(in the rows, 128 means zero)
A single turn carries every row of the set below to another of its rows. Some are shown first; where does it send the rows asked next?
K217: 192  116  117  124  140  149  96  113  140  132  141  90  111  103  148  135  126  124  148  156  119  135  132
K153: 149  130  116  122  140  145  110  148  146  148  82  123  138  169  133  151  170  120  126  135  140  121  155
K484: 150  145  140  112  151  155  129  149  161  140  137  100  149  101  97  138  96  119  76  108  112  120  119
K879: 101  135  58  105  136  136  120  138  142  132  119  153  127  122  136  146  134  138  102  108  111  145  149
K224: 142  112  139  163  137  137  146  150  136  136  146  140  119  139  115  94  109  161  137  150  116  105  76
K338: 124  126  100  138  145  127  157  135  130  106  124  139  146  132  131  136  106  141  65  102  152  139  146
K680: 118  112  125  87  163  157  145  119  154  110  102  152  124  109  99  129  120  128  135  104  106  145  133
K816: 150  113  139  160  139  164  80  87  153  129  125  134  136  132  124  115  120  112  128  153  102  110  82
K815: 174  71  156  157  133  155  124  124  145  129  122  111  127  128  136  131  121  140  119  160  106  140  141
K537: 101  117  134  132  137  166  105  153  166  158  115  146  149  108  134  117  79  135  119  108  117  139  158
K600: 146  87  113  151  147  133  146  115  130  141  143  108  135  146  131  123  105  180  90  94  132  122  105
K46: 101  131  135  105  127  162  150  145  116  125  92  152  133  140  145  134  116  155  170  121  110  128  124
K504: 118  125  76  79  143  129  122  121  144  140  90  111  147  145  119  141  116  136  142  131  99  130  106
K168: 122  153  128  143  136  124  157  129  128  121  108  93  106  129  84  139  122  136  159  107  145  151  123
K77: 121  137  127  154  139  157  104  84  126  136  106  153  124  157  119  122  171  119  117  120  144  98  109
K748: 127  165  168  155  122  140  81  145  147  155  117  96  158  114  158  135  115  138  119  133  104  109  141
K455: 132  171  132  146  118  126  107  108  125  130  115  158  156  137  135  156  156  99  119  155  141  117  103
K269: 109  145  153  117  124  106  104  145  106  131  121  114  106  104  118  118  175  125  145  99  124  123  123
K698: 141  167  117  136  127  149  76  104  157  142  143  148  115  107  143  135  139  116  127  168  121  129  89
K819: 104  168  131  160  126  134  117  146  136  113  125  109  135  132  131  138  137  198  137  134  113  134  149
K812: 112  123  137  158  141  154  113  116  147  136  152  173  88  123  137  115  155  117  119  124  157  123  97
K156: 140  186  159  127  135  157  112  143  124  150  111  91  113  132  94  133  147  139  126  134  115  113  131
K898: 129  115  111  144  131  124  134  123  157  122  126  126  130  95  128  115  116  126  171  159  86  107  84
K70: 183  165  115  159  137  146  121  134  149  132  114  102  131  133  132  141  113  179  112  96  128  136  96
K399: 161  142  121  104  133  117  86  141  133  142  118  114  146  137  172  145  138  122  149  160  147  138  143
K541: 137  156  120  123  114  136  143  142  119  139  112  105  116  127  171  144  125  161  156  96  127  119  80
K323: 131  160  84  114  144  112  106  105  140  154  118  164  148  141  99  124  126  117  102  140  127  134  141
K126: 131  142  129  113  125  115  93  136  118  125  159  86  152  120  142  131  136  164  96  102  90  108  106
K779: 106  152  92  113  139  127  114  92  144  130  123  132  139  126  139  127  98  102  147  171  95  123  129
K962: 142  108  112  124  139  152  122  155  135  124  113  123  81  143  142  123  170  105  102  106  144  123  141
K978: 98  100  119  117  124  117  109  126  115  152  117  117  124  123  131  112  101  116  161  73  127  142  121
K552: 122  110  120  101  161  120  112  108  156  113  154  137  138  114  144  145  106  118  97  84  103  158  131
K270: 144  109  99  156  140  152  133  153  142  137  161  117  125  110  154  132  97  184  153  124  117  125  103
K782: 130  105  166  173  135  139  121  124  142  118  144  164  141  129  135  129  117  92  124  145  134  123  86
K406: 131  141  88  161  142  111  127  116  151  150  130  150  142  125  130  127  152  123  81  89  147  101  130
K642: 76  120  173  157  137  129  112  132  137  129  111  127  125  126  134  121  133  122  142  112  122  136  169
K466: 152  139  125  156  148  135  95  127  148  121  145  134  164  148  148  146  91  162  87  100  107  156  138
K300: 136  76  155  136  123  128  127  154  128  114  132  133  106  135  168  113  136  123  94  136  137  142  136
K979: 119  132  124  177  145  139  145  133  136  138  157  134  121  157  155  108  117  144  94  111  147  86  112
K177: 152  125  156  138  129  115  69  143  136  156  146  104  133  86  129  111  110  109  114  95  112  136  114
K188: 132  122  168  150  157  152  105  128  146  147  130  113  105  125  83  114  100  105  117  110  119  150  149
K254: 139  138  104  118  144  139  145  155  142  110  113  108  157  122  137  141  80  144  166  155  125  127  99

K962 -> K300
K504 -> K879
Now these:
K541 -> K46
K698 -> K455
K898 -> K779
K537 -> K484
K156 -> K269

A single turn carries every row of the set below to another of its rows. Some are shown first; where does it send the rows asked next?
K940: 128  125  105  155  133  143  127  112  107  157  125  174  89  138  113  101  161  142  124  126  153  137  93  132  163  118  143  138  126  126  145  158  131  138  144  120  162  130  101  125  102  135  81  152  146  139  153  115  95  202  113  107  158  133  179  112  123
K540: 95  127  147  129  150  129  85  79  139  181  103  98  114  159  103  121  111  101  134  146  124  160  126  120  155  181  148  134  98  139  107  150  126  122  130  113  132  134  97  121  115  99  112  161  114  100  120  140  137  109  96  128  130  144  104  98  133
K306: 159  135  120  140  113  143  77  115  111  140  170  144  98  103  111  120  150  136  114  182  118  141  109  143  166  138  76  124  142  93  156  109  140  113  139  140  150  120  143  138  108  149  105  163  139  160  115  92  125  127  162  103  149  84  148  137  123
K535: 98  140  138  139  146  152  69  77  141  170  101  90  123  157  123  127  104  104  130  150  142  153  135  112  158  187  144  121  114  140  125  164  132  125  159  119  101  145  106  122  136  102  120  152  100  128  127  156  134  119  101  121  129  147  115  124  114
K425: 144  134  74  179  150  122  110  117  165  153  143  102  98  122  82  123  143  71  149  191  128  128  124  143  139  135  127  163  140  134  139  136  110  116  160  108  138  111  131  82  106  128  108  132  125  182  129  112  86  129  127  125  127  77  169  95  123
K308: 135  123  77  204  142  115  110  118  149  143  118  103  76  118  100  132  124  82  148  191  103  128  125  135  125  147  123  121  131  130  150  140  94  125  166  136  132  99  122  86  110  132  111  133  122  184  140  118  117  142  124  105  134  83  153  104  85
K237: 105  121  121  177  123  99  141  127  146  175  127  115  134  109  120  150  191  130  147  142  177  128  135  99  126  129  145  108  99  125  145  139  137  140  172  124  128  127  111  101  170  125  74  98  141  147  103  128  101  115  139  152  156  121  130  142  116
K352: 112  122  147  130  146  156  77  81  155  158  117  83  123  126  107  127  105  92  125  137  141  146  128  116  166  179  149  138  106  162  112  165  139  117  141  104  109  133  110  108  116  110  129  146  96  102  127  136  133  110  121  122  134  143  107  100  135
K911: 111  109  156  161  128  109  129  156  115  133  119  147  119  129  137  115  182  112  126  161  185  129  136  107  100  128  136  84  111  140  118  124  107  119  154  132  102  136  149  95  147  141  89  123  130  112  98  121  76  124  129  151  131  114  140  105  137
K488: 133  127  121  152  108  133  110  132  110  152  106  136  82  137  103  103  172  78  143  169  129  90  146  138  135  155  169  159  134  140  107  111  141  109  131  154  163  103  135  129  160  143  96  134  152  146  139  91  103  188  111  121  147  94  150  162  120
K450: 86  120  135  153  128  129  133  103  130  190  107  87  103  115  107  133  115  106  125  116  127  149  143  117  152  149  138  165  96  151  109  175  137  147  145  118  136  126  77  97  114  107  114  143  131  128  120  135  145  118  122  120  165  163  94  121  105
K558: 154  116  78  207  155  104  103  102  160  152  139  114  86  116  80  116  141  85  162  168  98  137  135  120  123  144  145  142  132  116  126  132  110  122  171  130  141  108  124  102  111  121  80  158  150  169  115  108  98  140  120  113  137  84  150  105  116
K840: 158  175  117  105  142  98  79  167  112  145  130  135  99  159  124  122  120  119  145  148  170  127  124  149  107  140  152  128  97  110  171  117  162  110  136  139  160  123  106  104  113  157  111  181  117  159  99  117  102  146  124  136  145  100  127  114  120
K59: 78  134  116  146  124  130  125  104  127  196  105  93  111  144  125  135  113  102  117  125  155  143  148  124  165  151  125  161  105  148  134  169  133  141  154  109  139  146  81  93  116  105  111  130  125  139  121  156  121  112  101  137  158  155  113  143  111
K754: 131  103  119  143  94  112  109  95  144  170  141  123  123  129  101  154  167  78  183  134  123  153  108  147  123  186  135  99  145  143  173  149  131  130  128  125  99  123  138  103  131  124  86  195  121  162  91  105  111  143  109  113  150  145  148  153  122
K837: 124  120  151  166  69  147  91  131  94  153  142  110  89  126  142  143  101  108  137  107  150  146  130  112  167  143  89  121  110  158  118  78  137  121  162  85  135  112  108  123  102  149  120  157  134  150  106  127  134  126  114  98  144  138  129  121  104
K565: 104  127  135  135  145  157  100  83  159  167  125  76  117  125  107  140  111  106  128  126  155  137  147  114  168  153  151  147  104  166  121  181  141  135  150  102  120  140  100  96  127  104  123  140  108  120  123  150  136  121  120  131  152  157  107  112  131
K218: 176  173  124  117  135  118  67  160  110  124  132  121  109  127  116  109  126  115  155  132  153  121  138  130  98  153  169  129  101  117  156  136  161  113  162  146  128  118  115  103  126  156  108  192  109  174  94  116  110  158  160  123  147  118  123  124  111
K580: 137  115  142  162  130  135  116  153  101  122  110  148  115  144  156  120  182  135  141  172  162  125  112  101  114  119  160  74  124  151  132  134  118  137  158  140  107  112  156  116  146  138  89  176  120  111  104  103  86  146  129  144  147  116  145  103  151
K145: 118  110  161  168  139  117  132  158  117  132  112  139  117  118  134  129  185  124  138  167  182  129  132  102  101  117  148  79  113  139  116  129  116  130  152  147  98  116  147  104  163  133  92  130  130  115  106  113  94  129  136  141  138  119  130  93  131
K653: 120  140  148  154  121  119  95  114  118  146  107  122  85  126  164  141  124  142  147  178  98  142  161  112  152  130  112  140  114  154  130  104  195  116  160  138  169  112  113  128  92  103  94  163  127  148  85  118  108  131  133  103  119  116  164  142  153
K987: 83  113  134  161  105  86  156  136  136  178  125  123  126  114  114  135  185  114  131  147  159  134  127  123  115  135  119  121  87  133  135  132  120  132  151  109  140  135  102  80  134  145  84  85  136  132  104  125  104  105  140  151  149  114  136  127  106
K439: 173  136  99  131  104  133  84  124  97  133  149  135  96  105  106  116  156  123  121  185  106  119  118  129  166  155  106  106  131  97  160  101  107  109  126  137  170  100  152  130  107  131  100  168  132  163  113  107  134  122  168  130  150  105  140  146  143
K651: 123  125  133  164  106  145  103  133  110  142  109  134  79  124  115  105  157  87  137  166  128  91  144  145  133  152  151  154  137  148  113  126  147  114  143  161  140  107  131  124  161  157  107  121  137  148  148  87  107  195  119  97  148  87  154  162  93
K276: 170  149  119  131  101  151  58  108  98  134  142  128  96  115  112  102  138  119  140  189  115  122  112  118  156  168  112  95  142  103  156  116  117  111  123  141  163  100  143  144  106  110  105  184  132  150  117  102  141  114  168  126  129  116  135  121  137
K375: 132  119  126  145  109  141  115  134  121  142  119  135  74  127  110  116  160  72  121  167  144  91  136  148  141  147  150  162  135  153  113  112  152  105  123  145  160  107  137  119  145  158  118  116  145  138  151  85  100  184  113  114  150  82  149  153  116
K886: 120  147  154  132  108  130  104  126  112  139  105  108  95  113  149  129  133  120  144  183  90  133  160  119  151  135  115  159  110  172  117  111  179  108  152  122  164  105  120  107  80  106  110  155  109  154  84  116  112  125  160  110  113  127  171  134  158
K832: 149  124  118  164  158  145  79  137  106  177  121  135  139  104  117  89  163  93  130  166  145  95  143  141  138  139  94  116  76  147  146  177  108  137  138  144  151  141  134  104  144  119  107  151  127  203  153  151  121  135  114  98  125  124  126  139  112
K385: 156  105  119  161  167  122  99  129  112  187  129  145  118  107  103  93  166  90  124  158  132  110  137  136  127  135  99  116  63  135  129  157  116  131  112  144  182  136  128  118  123  118  99  167  160  178  146  140  128  130  98  104  130  118  103  124  127
K671: 149  128  93  146  127  163  138  115  106  135  118  149  80  121  116  116  165  122  108  127  152  127  97  106  153  132  161  116  129  131  147  166  123  133  152  124  148  114  118  125  106  133  105  154  144  166  164  131  116  208  138  113  158  155  164  124  117
K883: 105  115  169  152  130  118  144  159  111  134  117  137  113  124  130  123  189  110  120  172  177  143  129  109  87  121  131  87  112  138  106  129  112  123  149  137  95  130  147  100  147  148  107  126  135  125  106  116  97  129  140  140  127  117  133  92  120
K198: 121  112  149  140  116  127  127  151  99  125  125  158  109  156  154  107  182  111  111  171  161  140  112  115  103  127  132  90  121  152  123  124  113  120  151  119  111  138  155  103  113  160  99  166  129  108  98  110  72  138  126  146  135  104  154  107  148
K756: 125  95  129  145  91  117  113  106  148  160  138  119  119  113  106  164  152  84  178  141  124  144  96  164  130  177  123  98  141  162  181  157  131  134  114  126  97  108  132  86  123  136  106  175  100  148  107  91  123  141  119  102  155  137  147  133  111
K240: 158  156  142  117  129  104  77  167  110  126  134  134  97  123  117  108  108  117  142  132  140  123  122  157  98  146  141  133  87  130  154  132  157  112  135  142  142  115  101  87  96  176  117  173  102  140  101  100  117  151  152  111  152  100  122  99  101
K623: 124  107  125  122  100  110  124  103  153  180  145  122  120  136  95  166  170  74  175  149  136  159  92  166  131  170  123  114  142  148  175  144  140  128  103  114  116  118  134  97  120  129  105  185  119  153  100  94  111  133  103  118  149  133  149  130  129
K26: 129  128  110  137  112  154  135  126  96  142  117  157  95  116  101  85  168  119  120  129  132  123  95  133  154  132  150  147  120  147  133  169  105  130  139  109  153  116  110  97  89  140  96  145  123  146  155  117  107  199  149  113  151  151  183  106  120
K232: 149  151  122  140  105  142  70  131  89  145  144  137  114  105  100  100  160  146  148  195  97  124  114  149  169  142  96  132  137  98  154  118  112  124  136  145  148  102  139  127  127  130  92  165  112  168  111  93  132  126  175  110  146  102  162  131  124
K378: 137  140  127  146  80  146  94  147  92  166  124  98  104  141  129  150  120  109  163  130  167  124  126  112  188  133  126  126  110  160  127  70  126  123  141  78  161  86  118  119  124  117  115  159  121  156  107  128  131  113  111  135  145  152  134  112  143
K361: 81  136  130  147  138  139  96  83  139  180  108  91  111  157  123  131  105  116  129  135  145  146  151  119  160  162  137  131  104  149  132  176  126  140  158  114  122  156  89  101  130  105  110  141  109  130  119  166  137  126  95  129  146  155  114  130  111
K166: 88  123  143  133  142  130  112  83  143  182  115  88  105  142  96  124  117  107  133  129  123  153  147  118  151  158  149  148  91  151  105  169  126  135  136  107  138  142  86  101  113  105  107  153  125  111  111  149  146  120  108  131  147  159  101  106  126
K691: 161  144  128  133  106  153  53  101  111  139  165  140  99  117  120  104  129  126  127  184  134  134  106  130  162  157  86  109  150  102  159  114  142  110  128  130  157  124  138  146  97  124  107  176  137  140  117  94  120  111  155  116  129  94  145  117  136
K364: 103  112  143  170  111  107  159  133  143  161  126  103  122  83  107  146  191  113  134  142  150  134  129  102  105  134  138  112  92  138  125  148  129  137  164  124  117  115  111  88  150  143  97  96  137  147  110  118  127  117  171  136  154  129  118  127  95
K80: 145  157  140  132  97  156  52  113  92  142  145  135  108  115  110  90  135  130  146  198  111  131  106  141  155  160  90  117  146  107  152  126  120  118  127  138  145  112  133  136  107  121  108  176  116  152  117  94  135  115  171  108  124  107  157  109  119
K876: 106  128  118  156  134  144  115  99  142  184  115  82  123  113  115  136  119  108  134  110  156  133  153  106  173  148  153  167  108  156  124  178  148  146  160  111  129  131  91  98  134  93  106  141  125  135  116  144  121  115  123  135  167  165  106  138  128
K603: 133  146  141  142  115  137  106  122  118  131  98  100  80  114  166  155  126  124  134  186  102  132  159  100  148  136  120  126  116  163  136  111  188  113  160  138  159  97  127  122  93  104  123  158  115  171  98  127  126  133  154  108  118  131  155  149  147
K860: 122  120  165  144  125  145  136  154  98  122  117  138  105  137  145  121  189  120  121  182  150  147  103  111  94  115  138  90  124  154  112  141  121  134  152  137  94  114  154  111  132  158  117  172  123  124  112  98  103  148  149  126  136  116  143  86  125
K343: 164  103  132  162  170  150  86  131  130  173  149  136  138  78  101  92  163  91  124  149  151  100  134  145  144  123  91  139  72  158  128  172  134  131  122  130  159  138  134  103  128  128  110  150  137  173  150  124  112  127  122  93  133  111  117  112  131
K650: 125  148  158  160  82  156  88  135  87  172  133  98  111  130  114  128  132  121  179  121  141  152  134  106  164  132  119  147  117  144  94  88  142  134  168  92  127  97  108  136  141  122  103  183  134  173  93  120  137  129  127  100  138  156  140  107  113

K364 -> K237
K59 -> K450
Now these:
K940 -> K26
K352 -> K535
K558 -> K425
K488 -> K375
K306 -> K232
K623 -> K756
K276 -> K691
K886 -> K603
K580 -> K198
K343 -> K832
K166 -> K565
K840 -> K240
K911 -> K883
K378 -> K837

A single turn carries every row of the set below to another of its rows. Some are shown first; where does it send the rows asked next?
K545: 138  114  190  115  133  155  150  134  155  125  114  133
K441: 151  123  191  136  131  148  156  124  151  110  105  152
K781: 145  118  190  140  135  149  158  129  157  117  111  149
K697: 137  150  94  109  121  125  121  149  135  173  133  144
K945: 128  146  97  131  103  107  156  133  143  176  144  146
K959: 153  117  182  140  144  141  176  121  136  137  120  151
K380: 177  140  123  115  116  109  98  151  141  139  116  118
K708: 121  142  98  110  92  114  149  142  156  170  140  139
K750: 188  137  105  166  118  110  133  113  132  129  110  152
K595: 156  128  130  137  85  78  156  132  159  132  129  115
K789: 140  108  190  130  129  143  174  129  155  125  119  141
K444: 177  133  122  152  113  78  154  126  129  145  137  134
K654: 96  154  122  122  97  121  155  122  175  138  134  137
K675: 134  154  97  109  105  103  153  143  148  167  146  127
K410: 172  132  114  127  97  122  101  132  169  117  104  133
K768: 149  159  96  111  125  108  144  144  133  172  142  132
K68: 142  155  96  115  115  104  157  139  140  171  146  135
K223: 146  158  93  102  118  112  133  146  142  165  140  129
K937: 157  125  188  140  141  152  154  123  141  111  109  158
K374: 152  126  191  136  132  150  157  120  149  110  108  159
K786: 172  133  115  163  90  100  148  113  151  123  117  144
K870: 190  141  118  139  136  96  123  137  116  147  122  134
K602: 152  120  189  147  140  148  163  126  150  122  113  155
K420: 159  133  127  110  92  98  120  149  160  128  125  108
K784: 153  126  185  135  146  157  144  134  150  120  103  152
K110: 142  150  92  126  125  114  136  139  125  183  140  149
K780: 189  138  106  142  118  123  94  128  144  130  104  144
K17: 129  165  108  142  150  130  142  120  126  160  132  166
K503: 147  128  187  131  135  152  146  125  149  110  107  153
K500: 161  119  181  136  159  154  155  128  125  140  116  150
K251: 106  160  117  103  116  145  114  137  168  138  124  136
K743: 127  170  111  116  149  146  108  130  139  149  122  153
K483: 163  131  121  139  78  107  133  122  174  116  114  130
K618: 153  118  186  119  149  161  136  137  141  134  107  138
K587: 112  162  117  147  119  116  174  114  145  153  142  158
K170: 158  127  190  133  139  152  145  122  144  113  106  158
K512: 125  147  97  103  104  125  121  151  154  168  132  135
K119: 135  154  94  97  111  113  138  146  151  164  140  123
K16: 147  123  187  135  136  157  147  133  159  117  105  151
K458: 156  123  187  143  149  151  153  128  146  124  110  158

K119 -> K675
K780 -> K410
Now these:
K789 -> K959
K251 -> K654
K512 -> K708
K870 -> K380
K602 -> K458

